In the data rows, the value 128 means zero.
Here is a table of points, one per row:
[165  66 138 116 169 148 201  87 117 138 155 104  88  89  90 160 147  39 104 123 160 151 176  97 123 107 127 136 144 122  94 159]
[ 72 134 108  98 169 106 160 107  84 128 142 133 155 160 159  94  66 140 142 123 101 122  79 121 112 129 102 154 130 115 169 146]
[120 121 113 101 181 119 108  92 131 143  72 152  62 103 101 193 103 117 176 108  72  91 102 155  96  64 151 112  40 157 127 123]
[149 192 191 137 143 148  97  98 126  62 138 141  98  92 175 142  95 158 162 132  75 149 115 104  88  49 138 126 170 118 133  96]
[ 74  92 141 132 140 119 141  76 147 174 100 126 130  99 139 111 119 159 175 144 157 159 214 185 130  80 104 143 106 145 149 124]
[155  60  87 101 116  85 137  86 146 110 174 143  78  88 204 127 186 119 112 111 105 188 115 104 108 175 182 103  88 135 118 102]
[160 104 162 130 177 160 175  97 107 115 116 158 159  97 140 172 114  97  94 118  92 111 138 193 136 130 141 150  78 149 148 144]
[165 125 137 152 102  39 135 127 165 151 155 108 116 207 165 107 169 124 199 141 150  87 128 150 118  91  57 122  41  98 145 110]
[ 99 161 144 116 100 201 106 119 120 126  99  56 111  98 138 140 126 163  60 159 148 138 137 116 157 170  41 102 149 151 165 107]
[ 63 134  96  95 106 144 185 100 133 143 170  95  92 158 144 164 101 112 104 123  35 109 130 163 190  90 132 162 103  93 114 136]
[147 112 127 164 169  98  80 134 131 155 192 122 158 150 114 136 102  86 109  76  63  87 121 125 108 155 132 112 133 181 161 121]
[162  94 131  95 102 135 123 170  63 109 113 103 126 166 152 148 149 170 111 118 110 157 168 125 149 113 130  79 140 126 141 196]
[116  82 105 127 104 125 126 134 132  77 110 137  85 155  93  98  76 136 128  87 130 107 157 109  86 160 178 133 158 179 144  87]
[123 150  95 160 164 185 119 120 102 143 140 131  91 120 114 132 160 160 103  86 184 120 186 113 119 149 100 150  64 105 151  75]
[ 91 109 101 161  80 104 163 186 169 120 105 153 136  90 123 175  89 158 152 196 116 162 160 146 158 125 184 140 118 119  82 136]
[122  99 209 175 126 104 141 157  99 112 144  77 124 179 175 133 138 154 107 107 142 201 153 148 109 126  86 163 143 225  64 132]
[132 106 117 142 130 117 177  80 114 154 153 175 119  74 128 126 114 108  52 129 148  43 126 103 157 112 121 123 114 167  97 128]
[118 191 172 108 162 110 163  96 119 111 132 151  56 198  94 151 157 148  75 159 162 178 116 146 110 133 117 132 142  65 151 140]
[147 133 111  90 121 153 115 132 168 156 120 180 118 139  64  88 127 127  97 182 102 171 149 197 184  78 134  61  93 199 130 119]
[ 92 129 161 116 156 125 127  87 212 153 122  77 146 100 146 130 126 134 108 128 109 162  87  77 139 178 144  73 174 136 136 208]
[121 137 138  93 166 145 126 161 159 142  87  73 160 143 145  91 125  84  69 127 127 136  86 138 100  95 141 140 123 140 136 128]
[ 71 104  98 155 143 134 139 113 161 171 120 115 106 170  80 136  53 193  60 125 162 184 106 147 149 161 105 120 112 106 163  73]
[114 155 129  95 111 122 151 160 147 182  86 152 179 139 125  67 194 114 137 145 118 144 134 117 152 155 139 175  91 161  35 116]
[147 137 143 109 110 132  74 144 149 146 137 121 139 143  84 124 151 149  79 123 164 172  93 133 111 147 214 139 107 116 152 107]
[127 108 142 135 127 105  83  98 181  51 171 151 152 123  93 111 122 148 114 218  69 121 101 111 113 144 105 126 129 125  92 156]
[129 124 144 124 222 145 115 188 122  79 143 197 118 176 161 109 122 142 143  83 135  39 154 117 153 113 127 155 156 125  94  81]
[119 157  90 155  96 107 128 131 108 142 106 132 117 109 110 140 144 163 170 168 118 106 157 160  55  78 114 172 157 119 115 180]
[160 162 102 128 149  87 179  87  87 114 103 135 140 125  91 135 166 122 131 114 136 105  88 139 128 128 131 150 162 132 148 149]
[ 78 141 160 141 126 133 173 175 132 112 137 150 127 154 117 139 170 114 142  40  89 144 102 164 130 137  96 119  86 182 142 129]
[152 118 108  99 170  95 146 106 127 189  82 113 184 168  88 166 142 114 142 142 138  91 131 107 156 118 130  40 134 148 133  59]
[110 105 156 143 151 120 103 129  92  95 128 118  75 134 102 107 150 135 161 139 106 116 119 119 132 130 160  62 148 158  83  83]
[165 186 136 105 140 122 137 132 134 128 133  92 132  86 116 158 130 156 138 128 184  91 123 119 118 147 113 103 175 138 117 100]
[191 100 134 157 166  78 112 129 139  58  31  85 132 110 152 126 186 127 118 146  86 124  73 158 177 131 156 127  86 132 170 164]
[189 155 122 102 176 132  84 133 183 209 150  97 116 156 146 172 157 161 140 102  67 156 121  73 116  79 117 146 137  86 121 110]
[104  71 173  86 121 170  86 153 133 128 109 164 101 104 144 115 134 113 121 166 117  99 158  75 143 152 123  83  54  88 155  97]
[168 156 131 150  67 112 162 157 161 125 143 158 126 106 104 169 140  74 135 129 180 143  57 151 145 126 132 109 147 161 136  83]
[156 139 142 103  86 119 100 149 148  48 130 186 145 183 154 159  54 115 108 144 125 133 145  87 150 121 152 126 124 103 113 124]
[104 154 111 130 109 124  83 107 172 136 113 126 147 132 126  81 165  75 141  59 155 204 136 111 111 113 144 152 155 120 149 121]
[112 127 148 157  67 156 140 108  73 152 121  75 105 176 144 172 126 100  86 162  94  96 193 136 169 139 162 183 151 141 123 170]
[128  88 181 172 107 110  81 124 121 137  87 163  93  89 117  89 151 139  57 105 152  78  92 198 137  91 108 102 156  98 112 103]
[195 100  93 166 123 165 141 168 119 166 123 128  75 145 174 108 112 123  87 148  65 143 186 201 139 173  83  82 160  75 151 166]
[112  99 107 170 128 168 180 112 192  79 134 180 163 121 174 165 177 143 127 117 134 130 124  81  96  90 162 133 102 158 184  90]
[119 148 132 145 124 105 183 120 184 101 103  98  86 106 150 102  65 103 141 122 155 137 173 147 148 169  96 151 143  96 126 125]
[122  51 126 164 144 136  66 127 128 144  82 103 165  82 138 172 101 153 127  93 178 111  41 151 108 120  77 157 173 104 130 108]
[ 85  94  82  85 181  83  84 135  68 110 188 121 128  58 137 156 153 134 185 176 124  99 144 153 127 163 125 141 157 170 142 160]
[141  84 119 148 155 111  83 120 148 142 187 105 154 126 178 189 139 171 169 143 140 118 134 210 202 113 164 173 185 113 138  92]
[112 112  95 137  95 153 110 154 120 144 130 122 109 155 161 120 160  93 137 203 129  99 100  74 156 105  82 116 137 155 169 117]
[145 103  83  81  71 151 156 170 115  62 143  97 133 144 145 146 137 128 134 117 158  83  92 114 101 100 134 113 135  91 134 156]
[158 113 139 128 134 147 194 163 144 161  86 157 135  88 129 142 127 120 166 116 151 116 106  95  61  77 106 130 150 113 147  89]
[103 126 206 114 136 105 124 130 115 106 103  99 160 134 115 128 128  79 203 133 159 136 126 143 150 129 149  87  94 129 102  91]
[146 138 156 112 161 119 152 128 146  85 140 113 155 207 167 157 105 126 102 135 122  91 119 134 149 113 128 125  95 164  90 137]
[ 71 205 160  98 120 129 108 158  81 187 144 171 137 125 126 165 131 125 112 163 171 142  91 139 171 193 157 109 173 111 181 136]
[142 111  59 164 116 176 134 158 141  84 140  85 154 142  98 166 154 144 147 108 142  65 130 178 131  83 180 109 143 110 105 114]
[138 147 120 172  84 136 173  70 132  91 159 106 137 111 159 117 155 168 140 142 130  84 116 170 137 150 113 123 148 123 102  65]
[104 158 151 121 148 101 126 130 160 112 131 143 100 137  83 112 161 155  80 147 136  89 137 117 119 134 203 194 102 116 110 108]
[118 157 123  79 125  62 124 108 109 121 138  97 103 138 164 144 141 115  84  86 142 133 134 112 158 170 161  46 115  93  85 102]
[147 132 177 142  35 121 149  73 129 152 154 132 149 114 152 121 141 139  97 139  72 114 149 143  82 164 142 128 158  71  96  89]
[121  87 192  82 121 146 128 110 159 100  84 111 230 152  85 151 127 157 147 166 114 110 188  89 113 123 125 156 172 131 176  84]
[200 143  91 169 130 181  60  63 127 122 131 118 106 140 119  65 126 123 168 149 150 114 168 141 190 125 143 198 134 142 179 124]
[ 76 115  54 154 107  65 132 101  88 117  96 129 148 113 115 177 127  77 111 159  94 135 130  84 135 113  85 105 137 136 153  74]
[105 175  94 174 167 109 147 129 159 147 100 141 140 121 171 106 133 160 137 104  99  54  82  82 152 119 178 128 118  96 116 163]
[122 139 106 108 123  82  52 102 171  88 129 136 149 115  93 104 124  94  95  84 168 130 146  82 163  37  73 162 145 138  86 181]
[ 88 153 148 142  91 122  96  25 116 151 124 163 174 110 162 125  95 123 129  86 166 156 119 158 115 136 150  75 108 120 155 156]
[108 115 162 143 145 154 162 128 148 112 140 113 134 144  85 118 114 117 172 121 115 172  53 155 139 125  89 116 124  87  60 110]
[113 131 151 227 119 116 135 156 113 109 117 157 135 129 116 101 129 111 155 151 130 104 138 109 139 144  87  77 126  86 122 164]
[145 165 119 109 152 192 131 110  75  98 176  77 192 110  96 129 147 136 161 127 137 136 126 111 119 151 160 108  57 107 134 131]
[125 115 132 108  90 113 148 137 143 113 109  39 102 120 106  84  76 129 145 129 125 102  92 137 130 154 118 140  87 129 136  99]
[ 95 127 170 180  91 187 139  80 160 153 106 116  85 185  91 117 159 126 170  99 133 105  88 101 184 156 160 105 138 144 161 190]
[142 135  80  99  71 102 115 108 114 135  92 178 143 165 138 144 103 108 142  82 109 152 123 182 106 174 135 174 116 143 155 151]
[148 159 141 138 117 188  89 148  95 118 149 129 145  65  59 112 167 135 138  94  41 126 114 141 116 143  44 140  87 118 141 123]
[123  62 142  93 124 197 176 126  97 160 199 141 166 133 153  56  97 111 105 124 152 180  76 132 181  72 168  91 142  87 121 148]
[ 79 125 140  85 111  87 131 214 159 135 142  78  98  86 117 116 186 165 107 107 132 118 163 180 183 129 152 153 121 102 178 172]
[121 146  66 100 174 192 129 109 162  93 134 150  98 115 148 139 168 148 167 118 140 150  87 147 120 146  92 117 146 182  72 162]
[147 129 121 146 115 154 104 151 119 185 119 115 166  87 141 145  68 133 134 139 138  96  86  92 136 181 129 192  63 160  61 119]
[140 115  88 108 145 130 117 116  41  87  64 170 132 157 148 111 143 150 120 155 170 186 105  95 138 115 104 149 105  77  88 164]
[133 157 109 154 125 118 124 151 106 108 105 106  92 126  81  88  48 127 164  95 124 131 130  93 158 148 138  91 139 147 143 102]
[152 149 105 138  99  72 180 167 110 135 150 111 175  92 107  79  96 204  92  82 100 162 180  96 115  69 134  95 112 164 127 130]
[150 154 150  73 117 155 120 163 137 187  87 123  74 123 149 160  74  90 128 100 134 120 178 149  78 129 127 135 124 141  88 144]
[186 143 121 118 157 106 146  91 171 118 137 158 150 105 106 209 102 193 143 150 142 113 115 127 144 155  86 102 109 106  86 174]
[177 111 178  74 109 105 182 133 106 145 175 163 128 118 132  89 129 149 144 170 125 122  82 107 150 129 128 191 154 174 222 116]
[131  97 127 109  58 108  95  83  98 156 157 117  91  97 108 169 134 186 141 135  98 111 125 118 115  88 171 145 161 156 106 130]
[110 149 152 169 170 135 118 134 103 145 136 108 130 162 112 115 106 131 120 153 136 114 106 126  70  78 161  91  72 171 143 174]
[127 103 100 137 158 138 117 157 142 136 151 100 140 139 125 124 124  54  99 164 169 128 107 141  62 154 126 134  66 104 149 144]
[162 152  98  77 136 135 141 108 180 123 152 111 150 116 139  64 122 117 131 151 126  80 173 193  83 118 112  98 148 174 124 154]
[148 178 168 178 179 105 147 182 124 106 212  88 118  88 125 163  99  55 134 143 137 190 146 100 142 109 174 117  91 131 135 148]
[155 123 149 110  99 115 119 131 138 130 145 152 171 127 150 171  99 153 133  80 174  93 157 130 180 156 100  92  83 104 152 171]
[172 109 142 136 177 110 148 129 117 167 126 131  73  96 157  90 115 187 150 129 107 109 130  71 142 150 120 121 115 132 125 156]
[116 166 104 156 189 152 140 130  96 126  75 138 205 123 160  96 163 112 131 119  72 175 167 139 178 136 155 112 159 115 119 100]
[136  65 141 119 150 130 137 127 148 153 125 118 140 141  20 142 122  99 182  89  82 108 131 125 127 157 115 168 197  77 156 133]
[114  85 114 171 131 107 143 139 121 162 137 143 169 171 115 114 161 133 129 129 148 111 155 109  47 171 159  81 137 147  83 163]
There is one direction along which these points spread out most. Take the direction at right angles to it along which they spread out most. Then take the direction at right angles to both along which they spread out most. Go by this last direction. How far along it is each point below, from 0 to 99? 50 is the average, and the first point above lies past it. One standard deviation of the points above along it is 16.
[140 115  88 108 145 130 117 116  41  87  64 170 132 157 148 111 143 150 120 155 170 186 105  95 138 115 104 149 105  77  88 164] 52
[ 63 134  96  95 106 144 185 100 133 143 170  95  92 158 144 164 101 112 104 123  35 109 130 163 190  90 132 162 103  93 114 136] 81
[103 126 206 114 136 105 124 130 115 106 103  99 160 134 115 128 128  79 203 133 159 136 126 143 150 129 149  87  94 129 102  91] 40
[160 104 162 130 177 160 175  97 107 115 116 158 159  97 140 172 114  97  94 118  92 111 138 193 136 130 141 150  78 149 148 144] 69
[112 112  95 137  95 153 110 154 120 144 130 122 109 155 161 120 160  93 137 203 129  99 100  74 156 105  82 116 137 155 169 117] 43
[145 103  83  81  71 151 156 170 115  62 143  97 133 144 145 146 137 128 134 117 158  83  92 114 101 100 134 113 135  91 134 156] 57
[172 109 142 136 177 110 148 129 117 167 126 131  73  96 157  90 115 187 150 129 107 109 130  71 142 150 120 121 115 132 125 156] 63
[ 78 141 160 141 126 133 173 175 132 112 137 150 127 154 117 139 170 114 142  40  89 144 102 164 130 137  96 119  86 182 142 129] 54
[104 154 111 130 109 124  83 107 172 136 113 126 147 132 126  81 165  75 141  59 155 204 136 111 111 113 144 152 155 120 149 121] 27
[132 106 117 142 130 117 177  80 114 154 153 175 119  74 128 126 114 108  52 129 148  43 126 103 157 112 121 123 114 167  97 128] 61
[165 186 136 105 140 122 137 132 134 128 133  92 132  86 116 158 130 156 138 128 184  91 123 119 118 147 113 103 175 138 117 100] 32
[ 85  94  82  85 181  83  84 135  68 110 188 121 128  58 137 156 153 134 185 176 124  99 144 153 127 163 125 141 157 170 142 160] 64
[ 99 161 144 116 100 201 106 119 120 126  99  56 111  98 138 140 126 163  60 159 148 138 137 116 157 170  41 102 149 151 165 107] 23
[189 155 122 102 176 132  84 133 183 209 150  97 116 156 146 172 157 161 140 102  67 156 121  73 116  79 117 146 137  86 121 110] 51
[147 137 143 109 110 132  74 144 149 146 137 121 139 143  84 124 151 149  79 123 164 172  93 133 111 147 214 139 107 116 152 107] 33
